0: [6 6 4 5 6 1 6 3 4 4 4 3 4 2 1 4 5 7 6 7 4 7 6 3 9 7 5 4 7 5 3 7 5 2 8 4 4 6 5 4 8 8 7 5 3 4 1 5]
1: [1 1 7 6 4 3 3 7 1 0 5 7 4 4 5 5 6 8 9 4 6 3 4 3 3 4 5 2 3 2 6 2 2 4 5 2 6 4 4 3 6 6 5 4 5 6 2 0]
2: [2 4 5 5 5 4 4 8 4 7 5 4 3 5 3 5 6 5 7 3 4 5 3 4 2 3 4 5 3 6 4 4 1 2 6 4 2 6 5 3 6 5 5 4 7 5 1 3]
3: [4 4 6 4 3 7 4 4 6 7 3 6 4 4 6 4 5 4 5 7 6 6 5 3 3 2 3 4 5 5 5 4 6 6 6 5 3 4 4 4 5 3 5 4 3 4 5 3]
4: [7 4 5 4 5 3 6 6 5 3 6 5 6 4 4 5 3 5 1 5 4 4 5 5 3 9 6 4 4 2 7 4 4 6 2 7 8 5 7 8 3 4 6 3 3 8 7 4]
5: [3 3 5 7 3 3 3 8 4 2 6 3 3 7 6 4 2 4 1 3 4 4 6 4 3 4 6 4 2 2 7 3 7 6 5 7 5 5 3 2 6 4 1 3 4 7 7 5]
6: [3 4 5 3 5 8 5 2 6 3 3 7 1 3 4 4 3 0 5 3 4 4 4 6 3 4 5 8 4 3 3 6 3 6 4 4 7 2 3 6 4 0 4 7 7 4 7 6]
7: [6 4 4 7 6 4 4 3 3 4 5 5 6 5 4 4 7 4 4 6 5 3 5 6 6 5 3 4 5 6 7 3 5 3 2 4 7 5 5 5 4 8 5 7 4 3 4 6]
8: [7 7 2 5 7 4 5 3 5 4 4 3 7 5 2 4 1 4 5 6 5 7 6 2 6 7 6 3 5 3 4 4 4 6 4 7 9 3 6 4 6 3 5 5 2 5 5 4]
9: [5 7 4 3 5 3 7 4 4 8 6 6 6 4 6 5 5 4 5 4 4 5 2 5 7 8 5 3 4 5 3 7 6 2 4 5 5 5 6 5 4 6 7 5 3 4 7 3]
10: [5 7 5 2 6 5 6 5 5 5 4 4 5 2 2 3 8 5 5 7 0 5 3 5 6 5 7 5 4 7 4 6 1 1 5 4 1 6 7 5 7 7 9 5 5 6 1 5]
11: [3 4 5 4 6 6 5 6 6 5 5 5 4 3 2 3 7 5 6 5 2 3 2 5 3 4 4 5 3 7 3 4 2 4 5 1 2 6 4 5 3 4 6 3 6 6 1 3]
12: [6 3 5 4 2 5 3 5 4 6 6 3 4 6 5 4 5 5 3 6 3 3 3 5 7 6 3 4 6 6 5 5 6 2 5 4 3 8 5 4 5 6 4 5 3 4 6 5]
13: [4 7 4 2 5 6 7 3 7 3 4 6 4 3 2 4 3 5 2 5 4 4 5 5 6 6 6 6 4 5 0 6 6 5 4 4 3 4 5 7 4 2 4 5 3 7 6 7]
14: [9 2 6 8 4 5 4 7 2 0 1 4 2 4 3 3 5 6 2 5 4 1 7 4 2 6 4 3 4 5 7 2 4 5 5 1 5 6 2 5 2 7 4 4 5 5 3 7]
15: [6 6 3 5 7 3 5 5 5 2 3 2 5 4 4 4 2 4 5 6 5 7 7 3 6 9 7 4 4 2 6 4 5 6 3 7 8 4 5 4 7 3 4 4 3 5 6 5]
16: [3 1 6 3 4 7 1 3 4 4 7 7 4 5 5 4 4 4 5 3 4 0 1 5 3 4 4 5 3 5 5 3 5 5 4 5 4 6 6 4 4 5 3 5 4 5 6 3]
17: [6 3 5 4 2 4 5 7 2 4 2 3 3 8 8 4 6 7 6 3 8 3 7 5 3 2 3 3 8 4 8 4 3 4 6 1 3 3 1 2 3 6 4 4 6 3 4 3]
18: [4 4 4 3 2 6 6 4 3 6 5 3 5 7 5 8 4 4 4 4 5 5 5 4 4 1 1 6 5 5 4 6 3 5 6 5 2 6 3 3 5 4 3 1 5 6 3 5]
19: [4 3 3 5 5 3 4 5 6 6 6 6 4 7 7 3 2 3 2 3 4 4 4 6 1 6 6 4 0 4 4 3 5 4 3 8 5 6 5 6 3 4 2 5 4 5 8 4]
20: [7 5 3 7 6 4 5 1 4 5 5 4 7 5 5 5 6 3 5 6 6 4 7 6 7 4 3 4 5 5 7 3 6 4 2 5 7 4 5 5 5 7 5 7 5 0 4 6]
21: [4 4 4 7 5 3 2 6 5 3 5 4 4 7 7 4 2 3 1 3 4 6 6 4 2 3 6 5 2 2 7 3 7 5 6 8 6 4 3 3 5 3 0 4 4 6 7 4]
22: [5 4 5 8 6 6 5 4 4 4 2 3 4 5 4 5 7 2 4 6 6 6 7 7 4 2 1 7 6 5 5 4 4 5 4 2 4 3 4 5 5 2 2 4 7 2 2 8]
23: [3 2 5 4 4 3 5 8 3 6 7 2 4 3 3 5 5 4 5 5 4 6 2 5 4 5 6 6 6 6 4 7 4 1 4 4 5 5 5 4 4 6 6 3 5 5 5 5]
24: [3 4 8 2 2 4 4 6 4 4 6 5 5 8 7 6 5 8 2 3 3 1 3 4 4 2 3 5 4 6 4 3 6 3 6 6 1 7 5 3 5 6 5 0 5 7 2 2]
25: [5 2 6 3 2 5 3 5 3 7 7 4 2 7 8 6 3 4 3 4 6 4 4 5 3 4 2 4 3 4 5 6 6 6 4 6 3 4 3 3 3 3 1 4 4 4 7 5]
26: [5 3 3 7 6 4 3 5 4 5 5 4 4 4 3 5 5 4 5 7 3 6 3 6 6 6 5 4 5 4 7 3 6 3 5 4 7 7 5 5 7 8 2 7 3 3 4 7]
27: [2 3 4 5 5 5 4 7 5 8 5 5 4 4 2 6 5 5 7 3 4 5 3 3 0 4 4 5 3 7 3 4 2 3 5 4 2 6 4 4 6 3 5 3 7 4 1 3]
28: [5 5 6 3 3 0 1 4 4 4 9 7 6 4 8 5 6 7 6 6 1 2 4 4 3 5 5 3 3 2 6 5 4 2 5 9 4 5 6 2 8 7 6 5 4 6 2 0]
29: [5 4 5 2 4 5 8 5 7 2 4 4 5 3 1 5 3 4 1 5 2 4 5 5 7 7 6 6 5 5 1 7 6 6 5 2 4 3 4 5 5 4 7 4 4 7 6 8]
30: [2 3 5 3 4 4 4 7 4 6 6 5 4 5 4 4 5 7 7 2 3 4 2 4 2 3 4 4 2 7 2 5 1 2 6 2 2 6 4 3 4 5 5 4 6 6 2 3]
31: [3 1 5 4 2 7 3 4 4 4 2 5 3 4 4 6 2 6 4 4 5 4 2 3 0 4 3 5 3 4 5 4 2 5 5 6 4 7 3 5 3 4 3 3 4 6 2 3]
32: [5 4 7 2 4 4 6 3 4 5 5 5 4 5 6 5 5 4 5 7 4 3 5 6 3 3 4 7 6 4 6 4 8 6 3 7 3 3 5 4 5 5 7 5 5 5 5 5]
33: [4 5 3 6 5 3 2 2 3 7 6 5 4 5 5 4 5 5 5 6 5 6 5 6 6 5 5 4 4 5 6 4 6 2 4 6 7 5 5 6 6 8 2 8 3 2 5 6]
34: [9 9 0 7 4 7 6 1 6 5 0 1 6 3 5 5 6 0 4 3 5 8 9 4 8 0 4 4 6 4 5 3 4 7 6 4 5 0 4 5 4 2 6 7 5 0 5 5]
35: [2 4 7 3 2 4 5 9 7 6 7 9 2 2 3 5 5 4 3 6 4 7 1 5 5 8 4 4 5 5 3 5 7 2 3 3 2 6 7 8 3 4 4 5 4 5 6 5]
36: [6 3 5 3 6 3 5 6 7 5 4 1 4 5 3 4 7 6 3 7 3 4 5 6 3 7 6 8 6 4 6 4 5 3 2 6 4 5 5 6 5 6 6 5 6 4 3 6]
37: [9 9 4 6 3 7 5 3 5 3 2 3 4 4 6 3 5 3 3 3 4 7 7 3 9 3 5 2 4 5 5 5 4 5 7 3 5 2 3 5 2 2 4 5 4 3 7 4]
38: [5 5 2 8 9 1 8 4 4 4 3 4 7 5 2 4 3 6 4 4 4 7 7 4 6 6 6 6 5 5 3 4 3 3 5 6 7 3 4 4 7 5 6 5 4 5 4 6]
39: [6 6 4 5 4 4 8 6 4 2 3 4 4 3 4 5 3 3 4 4 5 7 5 5 5 6 7 6 7 3 5 7 0 2 6 6 3 4 4 4 4 6 6 6 5 4 2 7]
40: [2 6 6 2 4 4 5 7 9 7 6 8 3 3 4 5 5 1 5 7 4 8 3 5 4 7 4 5 5 4 3 5 7 4 2 5 2 6 6 8 4 3 4 6 4 3 5 6]

[2 3 6 5 2 7 5 5 2 5 5 3 4 7 6 8 5 4 4 5 5 5 5 5 3 1 2 6 4 4 6 5 3 6 5 4 2 6 4 3 4 4 2 2 5 6 2 5] --> 18 31
[3 3 2 5 6 4 6 3 6 9 4 3 4 2 3 5 3 1 3 7 3 8 5 4 6 6 2 6 3 7 2 5 5 3 3 6 4 7 6 5 5 5 7 3 3 5 5 7] --> 23 9
[4 5 4 7 6 2 6 9 4 6 8 2 6 4 4 3 5 4 3 2 4 6 6 6 3 6 5 4 4 5 7 6 5 7 1 6 6 3 5 5 4 4 5 3 6 4 4 6] --> 23 4
[4 5 5 6 6 3 6 9 5 4 8 2 5 5 4 2 4 5 3 2 5 4 3 6 2 7 5 2 3 5 6 7 6 6 1 5 5 4 5 4 4 5 5 4 5 5 5 6] --> 23 4
[3 4 6 3 5 5 5 5 6 4 6 6 3 3 4 2 6 6 6 3 3 2 2 5 4 5 4 4 3 7 2 5 2 3 5 2 2 5 5 5 3 4 6 4 6 6 3 4] --> 11 30
[1 7 6 2 4 7 6 4 6 6 5 8 6 4 6 8 3 4 7 3 5 4 3 4 4 3 4 5 5 2 6 5 3 7 4 9 3 5 7 5 6 1 5 2 2 6 6 1] --> 3 32
[5 3 4 4 6 4 3 3 4 1 4 3 5 3 5 4 4 4 8 6 5 2 7 2 2 4 3 5 1 6 3 2 2 3 4 4 7 4 5 2 6 5 9 3 5 4 2 1] --> 1 11
[4 5 4 6 6 2 5 7 5 8 8 4 5 4 4 2 4 5 2 2 4 7 3 5 2 6 6 3 4 6 6 7 5 6 1 6 5 4 6 4 3 3 5 3 5 5 5 4] --> 23 19
[6 0 5 5 1 4 7 7 3 0 5 7 3 3 5 4 1 6 4 3 8 5 3 1 3 7 7 5 4 3 3 6 4 5 4 3 6 4 0 5 3 6 3 4 2 8 8 4] --> 31 5
[6 7 3 7 4 5 6 4 5 6 4 6 4 3 5 4 7 4 5 5 4 4 3 5 7 4 3 3 4 6 4 6 2 2 5 3 3 7 5 6 2 6 6 6 5 3 5 3] --> 9 7
[7 4 5 5 2 4 4 7 6 3 5 4 5 2 4 4 5 5 3 8 6 7 5 4 8 7 4 4 7 3 5 5 9 5 4 2 6 5 4 6 3 6 3 4 3 5 7 5] --> 12 26
[5 5 6 0 2 4 4 3 3 2 5 5 6 4 5 5 2 8 7 5 6 1 6 2 6 5 6 3 7 5 5 5 7 6 5 7 5 3 4 3 6 5 7 4 2 6 5 3] --> 32 3
[3 7 5 3 7 6 6 4 6 3 3 6 5 4 4 3 6 6 7 6 3 3 4 5 3 2 6 5 2 3 4 4 1 5 6 6 4 2 6 5 8 4 7 6 6 6 2 1] --> 11 2
[9 9 2 4 5 5 6 0 4 2 4 4 6 2 6 4 7 5 5 5 5 3 7 4 9 4 5 2 7 4 6 6 5 6 3 5 5 3 5 5 4 6 6 8 5 1 5 4] --> 20 37
[3 3 6 6 3 6 4 5 4 2 4 3 4 1 3 4 6 4 4 7 5 5 3 4 5 2 2 5 7 5 3 5 5 4 7 0 3 4 3 3 3 4 6 3 6 5 3 5] --> 11 3
[3 5 5 5 5 6 7 6 4 5 5 5 4 4 4 4 8 4 7 4 2 3 2 6 4 2 3 6 3 6 4 6 2 3 4 1 3 4 5 4 4 5 6 5 7 5 1 4] --> 11 2
[6 4 5 3 3 4 4 6 2 3 6 3 3 5 2 7 5 7 3 6 5 3 4 5 0 5 4 5 5 6 4 5 2 3 4 4 1 6 4 4 6 7 4 5 5 5 2 6] --> 2 23
[2 7 4 5 8 4 5 0 5 5 0 6 6 5 7 3 5 3 8 6 5 6 8 4 6 1 5 5 2 4 3 2 3 5 9 7 5 2 6 3 9 4 6 6 6 3 1 2] --> 3 38
[6 2 5 3 2 6 4 9 6 3 4 4 3 6 4 3 5 6 2 2 7 2 1 5 4 6 4 3 6 4 6 4 5 6 4 1 5 6 3 6 1 4 3 4 6 5 7 4] --> 12 16
[5 4 3 6 6 2 3 4 4 5 5 4 4 5 5 5 5 4 4 7 4 5 5 6 6 6 5 5 5 3 7 3 6 3 4 5 7 6 5 5 7 8 3 7 4 3 4 6] --> 26 33
[7 6 3 2 4 4 6 4 7 5 7 5 8 5 5 5 3 4 2 4 4 4 4 5 5 7 6 4 4 2 5 5 5 6 1 7 8 4 7 6 2 3 7 5 3 6 7 3] --> 4 9
[4 3 6 4 6 4 3 6 2 1 2 4 4 6 4 4 4 6 8 5 4 6 8 3 3 4 6 4 4 4 5 2 2 4 8 4 6 4 3 3 8 6 4 4 4 5 2 3] --> 1 2
